rotation steps, each row followed by its count of steps:
The counts run from 0 to 212.
[  9  10 -12   2 -15   2   9   6  -1   2   6 -11  -2   9   3  12   6  -8
   0  -6  -9  -9  -7   7  13   8   0  12  -2   0   4  14  11   8  -4  -9
  10   1   7  11  -4 -20  13  -9   0 -10   0   6  14 -12  21 -11 -16  12
 -18 -15   4  -6  -8]	68
[  2   4   1  -3  -1   9 -13  -2  -7   0   4  -2  -5 -21  -9  -5  13  11
   8  25  17  -4   4  -3   1 -16  -9   1 -15  -2  -9 -11  -5  -9   2  16
  11   3   1  -8 -21  -4  -3 -13   8  -1   2  -7   6 -12  -8  -3  -8   6
   7  -3  -5  -1   1]	44
[ 11  -6 -14   4  -8   1  11  17  -3  19   2   9   0  10   3  13  11   0
 -16  12   9  -5  -3   6   9   8   2  -5  -4  -7  12  -6   4   4 -17 -17
   2  -6  -4  -8  -1  -3   6 -15  -8   0  -2 -11  -7   2   0   7  -6  -9
   9   0   1 -15  -3]	59
[ 17  11  -9  10  -1   3  -2  -6   2  13  -8  -3   4 -16  -4  -7  17  17
 -12  -1 -11  -5 -10  -5   7 -10  12  -1  11 -18   2  -7  -4  10  10   6
 -11   3  -4  -1 -13   8  10  -5   0  -5   7  -9   5  -5  -9  -1  -5   0
  -4   2   3  -2   9]	73
[  2 -11  11  20  -6 -10   4  10   4  -5  -8   3   4 -13  -3 -24  -7   2
   2   0   3   1 -11 -16   8 -18  -2   3  -8   0  -5  -4  -2   4  -1   9
   2   1   1  13 -10  10   6  11   5  -2  -1  -6   3 -11   9 -24  -3   2
  -7  -7   7  13  -3]	17
[ -9 -18  -8  11   5  -6  21   8  -2  -3   3   3   3  10   6  -8  -2  -2
 -11   2   0  -7 -13   3   1  -1 -11  -2 -19   5   7   6   2   1 -19  -6
  16  -7   3  -8  -1 -10  -1  -6  -9   4  14  -2   1 -19   8 -12  -8   4
   4 -13 -12  -2  -6]	169
[ -1  -3  -9  15   0  14  10  -6  -2   6   1  -2  12   7   2 -12 -10  -5
 -10   6  16  12  -3 -11   6 -13   4  -2  -2  15   9   0  -8   8  -2  -3
  21 -12   3  -7  -3   1  -4   9 -14  14  17  -7   1 -11  10  13  -1   6
  18  -4   1  -3 -11]	29
[ -1   5   9   1   3  13   7   6  -6  -2   1 -13   7   1  -6 -20  -4   4
 -12 -10  11  -7  -1   4   8  -2  -9  10   7   4   6   8   7  -2 -12  -2
  10   1  -9 -17  -6 -10  -4  -4   7 -10 -12  -2  -3  -6  15 -17   2  11
  -2 -10 -19  -5 -17]	188
[ -1   3  -6 -12  -8   8   0  -2 -13  -1   5  -2  -1 -21  -6   4  11  -2
   9  25  17  -6   4   0  16 -10  -1 -12 -15   7   1 -11   1  -8  -9   7
   6  -2  -3   4 -13  -8   9  -3   6   5   7 -15   7 -10  -6   0   0   2
   7 -11  -6  -5   7]	43
[  9 -15   9  -5   0  -4   9  14   4   2   4   9   0   4   7  -3   2   0
 -10  -7   4  -4 -24   3  14   6   3   0  10  -5  15   4  14  -5 -13  -4
  -6   2  -9 -10  -3   2  31 -11   6   4 -12  -3  -2  -5  -4  -4   8 -10
  -4  -8   5  -2  -4]	161
[ -3   8  -7 -11   8   5   7  -4  12 -11   3 -15 -12  -3   0   7   8  -5
  -4   3   9  -9 -10   4   1  14   1 -11  -6   0  -5   0   0   0   5 -20
  -7 -22  -3 -10   3  -2   2  -4   3  12  14  -3  -1 -15   5  -4  -2   6
 -11  -5  -2 -20  -4]	95
[  4  -3 -20  10   1   4   7  12  10   2   1 -14 -14   5  -3  -7  14  -4
 -13  16  10  -2 -11   5 -15   4   0  -1  -6 -17  15   2 -12  13  -5  12
   3   6   8  -8  -9  -2   3 -11  -9  -6   3  -3 -14  -2   7  12  -3 -11
   6  -6  12  -4  -3]	57
[  8  11   5  19 -14   1  -5  15  14   2   5   3  -6  -7 -12 -13  14  -4
  -2   6  15  -1  -2 -19   1  -9   1  -2   2  -7  -2  -5   0  -1   8   3
   0   8   3  14 -14  -2   9   7   4  -2   0  -3   0   1  15 -14  -1  -6
   6   3  20   7   3]	210
[  0  -4  -4  14  -7   1  -4  -2   5   0   6 -11  -4   5   9 -15  -1  -2
  -6  13  -1  12 -17  -8 -13  -7  -8  10   7  -6  -2  12   1   8   6  12
   8  14  16   5 -13  -8  -2   7  -3  -2   6  11   8  -2  15   4  -9  -2
   9 -10  11  12  -4]	138
[ -2   6  12  13   5  -5  11   0   6  12   1  -4  -7  -1  -5  -4   9   4
   4   5  12   0   2  -9  12 -13  -6   6 -12   4  -8  -4  -7 -12  -2  -3
  15 -10 -15 -18  -9   3  -6   9   5   7  -1   5  10 -28  -3 -12  -3  10
 -10  -9   1  -6   3]	98
[  0  -7 -10  22 -15   6   3  10  11  -1   6   0   2  12  11  -5   4  -6
  -8  12  -3  12 -12  -1  -9   2  -1   1  10 -12  12   8   0  20  -2  -8
   6  -4   8   6  13  -7   7  -2  -5   3   5  -6   1   5  15   6  -2 -13
   1  -7  13  -8  -1]	140
[  3  -3  -9   5   1  11   3 -16  -3  -3  10  -8   5  -5   8   4  10  -9
 -11  18   9  -1   5   5  -8   5  12 -12  -7   2   4   4   4  10  -6 -16
   8  -6 -11  -8  -6  -4 -17  -5   3  17   9 -13   3  -4   5  18  -3  12
   8   0 -10  -8   0]	113
[ -4   1   3   6  -6   3  -4  -2  -5   1   3  -8  -6  -4   9 -11  -4   1
  -1  13  -9  18 -14 -10   0  -1  -9   1  11   1  -4   6  11  -1   1   7
   6  15  16   4 -12 -14   4  13  -3  -2  13  14  13   6  13  -4  -8  -4
  18 -12   1  11   0]	137
[ -3  10 -14  -6  12  21   3   1   1  13  -5 -14 -10   1   4   7   0  22
  -3  12  -5   6  -7   1  -2   1 -10   9   6   1  -8  -3  -4  -2  14  11
  -3  -8  18  -1  -8 -10  -6   6 -16  -5  12   8   4   1   5 -10 -15  -1
  -4   3  -6 -11 -12]	65
[  7   9  -9  25   2  10   8  -8   8  -1  -2  -5  -4   9  13 -16  13   9
 -20  -3  -7  -6  -6  13 -15   0   0   6   4  -5  13  18  -2   2  -4  -1
   4   3   8   3   0  -4 -12   1   6  11  11   5   1 -14  10  -8  -5  10
   3   0  -1   7   5]	85
[  5  -4   0   8   2   2   2  -4 -13   8   4  -1   5 -15   2  -8   8   1
  -2   3  19 -15   0  -6   3 -21  12   1 -12   1  -9  -7 -14   1  13   9
   0   4  -7 -14 -17   9  -7 -12   1  19   9 -12   4  -8  -5   2 -12  16
  10   3   0   1  -7]	183
[  6 -13  12  -8  -4  -7   5  -1 -13   8   0   3   4  -9   5  -6  -4  -2
  -3  -2  -3  -9 -20   6  11   7   5  -3  16  -2   8   3  13  -2  -6  -4
  -4   0 -15  -9  -9  12  26  -6   2   6  -5  -6  11   2  -9   8   0  -2
   4  -7   1   1  -1]	162
[  0  -4   1  -7 -11  25  -2   6  -1  -3  10   1  17  11   1  -8   4  -4
   0  -6   8   7  -1  -1  20   0  -2   6  10   0  17   8  14   9   2  -3
   4  -2  -7   1   1 -25  12 -10   1  -9 -11  -5   2   3  18 -10  -4  -3
  -6  -7   0  -1 -13]	50
[  1   3  -7   1   9  24   5  -1  -2   3   0   3  11  -7   0 -10   3   9
 -14  -5  14   4   4  -7   5  -9  11 -11  -2   3   1 -10  -9   1   1  -5
  -2 -13   0  -9  -1  -4  -5  -5  -6  13  21 -12 -15  -2  -2 -12  -6   2
   4   1 -20 -13 -10]	185
[  2   0  10   6  -9  -8   8   5   3   5  -1 -13  -9 -12 -12   0   6  -6
   6   0  13 -13  -4   2  17   4   3   9   9   3  -8  -2  -5  -4  -5  -1
  -2 -11 -10 -17  -2  14  25   0  -1  -1   0 -11   0 -17 -11  -6   1   2
  -8 -16   8 -17   3]	180
[  4   5 -21  10  -5   5  -1   0  -2   7   3 -16 -12  -5  -3 -12   7  -3
  -9  16  -1  -9 -10  -1  -6   9  12  -5  -2 -13   9   0  -5  14  -3  10
  -2  13  12  -2  -7  -1  11  -3  -6  -7  10   1  -1   5   7  17  -7  -8
  15 -11  10   1   3]	56
[ -2  -1  14  -3   8   5   4 -11   5 -12  -3 -20 -10 -13  -3 -19  -2  -2
  -4   2  -2   4   1   2   8  13  -4   0  10  -2   5  14  12   4 -12  13
  -1   5 -16  -6   0   3   7   9  13  -8 -16  -1  -4  -6  10  -8  16   0
 -13 -11  -7   6   1]	106
[  1   0 -13   1  -6   5  12 -12  -5   0  -2 -11   2  -4   0 -17   7 -11
  -9   1   5  -4  -5   4   1  10  19  -6  15   3   4   9   1  19   2   5
  -5   0   6  11   5   5   0  -1   0   8  21 -17   2   0  19   7   2  -1
  15   0  14   0   3]	194
[ -2   0  -1 -15   7  13   0   1 -20   4   0   8   3 -10   4   4  18  16
  -5  10   0  -4  -8  -2   2   3 -19  -7  -4  -6  -7  -5  12  -5  16   0
  -7  -9   0  -4 -18 -13 -10  -5   1   1   3  -1  13   5   3  -9 -13  -6
   9  10   1  -8  -6]	63
[ -2  -3   6   3  -6 -12  15   6  -5  11  -4  -6  -6 -13 -12  -2   6 -12
   5   2  12 -12  -7 -12  20  -7  11  -6  -9   0  -7 -12  -8  -1  -4   4
   1 -11  -8 -17  -7   9  16  -1  -7   3  12 -17   3 -13  -9  -3   2  -3
   5 -12   7  -7   3]	181
[  0   4  10   6  -5   3  -8   4  -5  11   9  -2  -8  -3   2  -9  -7  -5
  -3  11  22  -4 -12  -9  -2  -3   0  -2   4  14  -6   5  -9  -8   3  -4
  13   3   0  -9 -15   6   6   6  -2  20   7   9   4  -5  -1   7 -12   6
  18  -4   5   0 -10]	27
[ 15  16  -1  23  -9   8 -10  12  11  15   1   0  -1  -9  -8 -12  11  -1
 -12   7   4  -1  -3  -9   3  -4  18  -4   7  -3   3  -4  -4  11   2  -3
  -2   8  -2  15 -12   7   8   0   0   2  -6 -10   0   9  10  -5  -6  -3
   8   4  11   9   2]	211
[ 17  -4  -8  -4   1   8  -1   0   4   4   4  -8  14   4   9  11  -2   1
 -14   8  10  17  -2 -12   8  -7  13  -4   4  -3   8  -6   0  10   0 -15
  11   1  -7 -17 -10  -9  -2   0  -8  -4 -15 -14 -11  -1   6  11  -5   2
  -4 -11 -18  -9  -9]	131
[  9   5   9  14 -11   9  -1  -8  -4   8   3  10   8 -14   6  -6   6  16
  13   3 -14   8  -2   1   8 -18  -3   4   2  -4   3   5  -2  -4   7   5
   3  -3   5   6 -12 -10  14   2   4  10  15   3  16  -7  -8 -13 -13   4
  -2  -5  -7   1  11]	154
[-11  -3  19   5  -6  11   9   8 -13   4   3  -8  -2 -10  -2 -25 -11 -11
   5   1   2  -2  -1  -2  13  10  -9  -5   8   5   1   9   7   2  -1   6
   3   2  -9   2  -6  -7  11   3   1  -3   2   6   4  19  17 -17  -1  -4
  10  -9   2   3 -19]	190
[ 20  -2  -6   6   3   3 -10   2   7  13   4  -5   1   0   4   8   2   6
 -20  14  19  13  -8  -9  -3  -9  20   0   7  -4  -1  -9  -1   8  -1  -9
   9  15  -3 -14 -18   1  -6  -6  -4  -1 -15  -8  -8  -6   1  14  -7   5
  -1   1 -11  -2  -9]	130
[ 16 -14  -5   9  -1  10   3   7  13   3  -2  -3  -3  -7  10 -13 -13   3
 -13   3 -10   0 -11   9   1   3   4   2   4 -16  15   7  -5   8 -11   6
  -2   5  -4   1  -1   3  26 -10  -2  -9  -9   7 -23  -8  -2  -3  -2  -4
 -13 -12 -10   1 -12]	159
[ 13  -7   2   8   3  17   0   0   9   3  -4  -3   1 -16   8 -14  -8  -1
  -8   2   5   5  -1   1   1  -5  18  -4  15  -5   8  -1  -9  15   7   7
  -9  -6  -5   7   1  17  13  -1   3   4  -6 -13 -14   3   0   3   0   6
 -14   0   3  -2 -13]	20
[ 17  -3 -13  -7  18   1   5   8  10  -3  -6  -2  -6  -7   1  -3  13   7
 -21  -6   1  -7 -15  -8   4   4  14 -16 -11 -19   7  -8  -1   7   5  -1
 -14   6   3  -2 -11  -3   8 -11   5  -3   6  -3 -15  -2  -1  -6  -5  -3
  -2   4  -1   5  -5]	75
[ -2   7  -8   8 -15   6  18   2   0  10   2 -10  -1  -2   2   4   8  -8
  13  -1  -9  -5   0   3  13  -5  -6   9  -1 -11   8  10  -6  11   0   2
   6  -9  -2   6   0 -11  15  -5  -1 -13   2   2  10  -1  10 -10  -9   7
 -22 -17   7  -5   1]	69
[  5  11  -4   4  -5  17 -18  16   2   6   5   4   6  -7  -4  -9   0  10
  -8  13  12  10   2 -19  12  -6  -3  -1  -4   1  -8 -18  -5  -3   6  -8
   2  -3   8  -8 -12 -10  -3   0 -15   1   8  -7 -10  -7   4 -11  -9  -7
  11   0  -9  -4 -14]	46
[  2  -6   2  23  -8   2   8  -2   8  -3   3   2   6   0  12 -17  13   3
  -3  -6  -5   2 -14  -3 -11   0  14  -5  18 -15   3   8  -4  16  15  -7
  -7   0   7   4   4   0   3  -5   9  20  22 -11   6   6   6   0   0  -8
  11  -2   6  -5   1]	1
[  6   3  -5   5  11  18  -7  -3   1   3   1   1  15  -6   1 -15   4   9
  -9  -7  19  -6   3  -6  -1 -17  15  -4  -5  -4  -6 -10 -19   2  13   3
  -3  -7  -2 -15 -12   6 -13 -14   0  11  12 -10  -4  -6  -6   1 -14  10
   2   3  -7 -10 -12]	184
[ -1 -12  10  23  -3  -1   6  -1   6   1   2  -7   6   2  12 -26   9   4
  -2  -5  -3   4 -13  -9  -6 -15   3   8  14 -14   2  11  -7  17  20   9
  -2   3   5  -3  -1   1   0  -2   5  15  11   0  14   7  -1   1  -3   0
   1  -2  14   0   0]	0
[ -1  11   4   8 -16   6  -3   1   0   1   1 -16 -11 -18 -15  -9   4  -6
  13   7   2   0   9  -5   7  -4 -16  -1   0   0   1  10  -2   4  -2  11
   9   0  -1  12 -17  -9   7  10  11 -17   2   4   8  -2  12 -16  -5   3
  -6 -16   5  -1   9]	208
